Look-ups in named tables: a row name and a column name give one cell, copied from the table.

Table Gizolup
,Sifak,Kas,Pap,Kileza
Zif,-6,91,314,248
Mut,-17,-133,761,644
Dab,84,67,-73,-74
Numiva,148,79,-445,-363
Baminas,98,254,1,-108
Fozi,87,150,-221,-97
Disegur,86,298,357,-194
Fadovop,100,197,-582,-462
Nin,152,56,-137,-98
Sigona,306,271,77,245
Nizun,152,149,-603,-426
Duziri,159,-180,439,20

Sifak of Zif: -6
Kileza of Sigona: 245
Kileza of Baminas: -108
Pap of Numiva: -445
Sifak of Nizun: 152
Kas of Duziri: -180
Sifak of Numiva: 148
Pap of Nin: -137
Sifak of Duziri: 159
Kas of Nizun: 149
Kas of Mut: -133
Sifak of Fozi: 87
Pap of Baminas: 1
Kileza of Fozi: -97
Pap of Fozi: -221
Pap of Disegur: 357
Sifak of Disegur: 86
Kas of Numiva: 79
Kileza of Disegur: -194
Kas of Sigona: 271
Which row has the largest Pap? Mut

Vuv.csv
,Kip,Tibuz,Nefur,Pelu,Seb,Keniva,Tenu,Guf,Nes
Pek,66.3,63.9,75.8,79.9,35.6,50.8,49.8,72.5,58.6
Moz,73.0,64.4,68.3,69.1,24.7,84.1,64.5,64.8,49.5
Tep,65.7,61.8,72.0,76.0,40.8,56.2,52.6,70.7,60.0
Kuf,64.6,58.7,54.8,50.1,58.7,87.0,70.2,54.6,55.7
Goga,62.3,61.9,60.5,59.8,61.0,59.4,62.3,60.6,59.6
Bekeg,55.0,65.5,70.8,76.9,70.6,32.4,47.6,71.8,70.9
Meza,70.3,63.7,59.0,55.8,38.3,94.5,72.3,56.0,50.1
Miz,54.3,58.5,59.7,60.0,82.3,48.3,58.4,61.3,69.6
Zakaso,56.4,58.3,56.2,55.1,79.5,62.3,62.8,58.6,66.6
Mino,71.6,64.9,73.3,75.7,22.4,77.0,59.4,68.5,51.3
Gosimov,58.4,62.8,76.2,83.0,59.2,25.5,43.7,75.9,69.1
Mot,62.8,66.9,76.7,83.1,44.8,43.2,47.4,74.9,63.9

Bekeg, Nes: 70.9
Kuf, Nefur: 54.8
Zakaso, Keniva: 62.3
Mino, Nes: 51.3
Tep, Seb: 40.8
Meza, Kip: 70.3
Zakaso, Kip: 56.4

Kelub =
|  | Mos | Sote | Liben | Sinos | Nerifo | Kenive | Vubetot | Zana | Mag |
|---|---|---|---|---|---|---|---|---|---|
| Rupomuz | 126 | 68 | 72 | 113 | 96 | 105 | 168 | 121 | 76 |
| Puveme | 172 | 139 | 140 | 213 | 17 | 118 | 195 | 204 | 42 |
| Vur | 142 | 106 | 108 | 120 | 101 | 48 | 116 | 145 | 91 |
| Gok | 106 | 74 | 112 | 111 | 129 | 110 | 72 | 103 | 131 |
| Nav | 109 | 105 | 102 | 130 | 156 | 75 | 42 | 119 | 109 |
| Guve | 128 | 88 | 87 | 157 | 76 | 92 | 148 | 132 | 86 |

Gok, Mag -> 131
Rupomuz, Kenive -> 105
Puveme, Nerifo -> 17
Nav, Sinos -> 130
Nav, Kenive -> 75
Vur, Zana -> 145
Gok, Liben -> 112
Rupomuz, Sote -> 68
Puveme, Mos -> 172
Nav, Mos -> 109
Vur, Vubetot -> 116
Nav, Nerifo -> 156
Gok, Mos -> 106
Puveme, Liben -> 140
Vur, Sinos -> 120
Gok, Vubetot -> 72
Rupomuz, Mos -> 126
Vur, Sote -> 106

Migemos:
	Fopud	Zur	Zodobe
Voga	0.65	0.89	0.74
Manurav	0.59	0.15	0.83
Lokada	0.79	0.83	0.81
Bufufa	0.79	0.84	0.81
Tupar	0.61	0.20	0.85
Zopekud	0.77	0.86	0.82
Nopofup	0.84	0.81	0.79
Pog	0.72	0.89	0.79
Vanebob	0.61	0.24	0.85
Ril	0.82	0.82	0.80
Zaz	0.74	0.86	0.80
Rilumem	0.76	0.86	0.82
Modogo	0.59	0.14	0.83
Lal	0.79	0.85	0.81

Lal, Zur: 0.85
Lokada, Zur: 0.83
Modogo, Zodobe: 0.83
Zopekud, Zur: 0.86
Zaz, Zur: 0.86
Zaz, Zodobe: 0.80
Lal, Fopud: 0.79
Manurav, Fopud: 0.59
Rilumem, Zur: 0.86
Lal, Zodobe: 0.81
Bufufa, Zur: 0.84
Manurav, Zodobe: 0.83
Nopofup, Zodobe: 0.79
Lokada, Fopud: 0.79
Zopekud, Zodobe: 0.82
Bufufa, Fopud: 0.79
Ril, Fopud: 0.82
Voga, Zodobe: 0.74
Nopofup, Zur: 0.81
Manurav, Zur: 0.15

Table Koga
         Vonasit  Bifuv  Gof  Vabav  Kep  Telamir  Dugimar  Tete
Setamor       94    154   37    106  125       73       90   133
Nog           79    205   41    173  143        1       24   128
Vemiri        25    191   70    104  141       26       66   213

Setamor, Tete: 133
Setamor, Kep: 125
Nog, Gof: 41
Nog, Bifuv: 205
Setamor, Dugimar: 90
Vemiri, Vonasit: 25
Nog, Vabav: 173
Nog, Tete: 128
Setamor, Bifuv: 154
Nog, Vonasit: 79

Sete
|  | Rilavum | Gak | Venesa | Pup | Pem | Temuri | Rel | Fater | Noru |
|---|---|---|---|---|---|---|---|---|---|
| Lov | 129 | 112 | 161 | 209 | 195 | 123 | 172 | 252 | 33 |
| Tar | 248 | 251 | 91 | 156 | 194 | 29 | 120 | 222 | 115 |
| Pami | 238 | 208 | 79 | 83 | 189 | 117 | 92 | 52 | 189 |

What is the Gak of Tar in Sete?
251
What is the Rel of Pami in Sete?
92
What is the Noru of Tar in Sete?
115
What is the Pup of Lov in Sete?
209
What is the Noru of Pami in Sete?
189
What is the Pup of Tar in Sete?
156

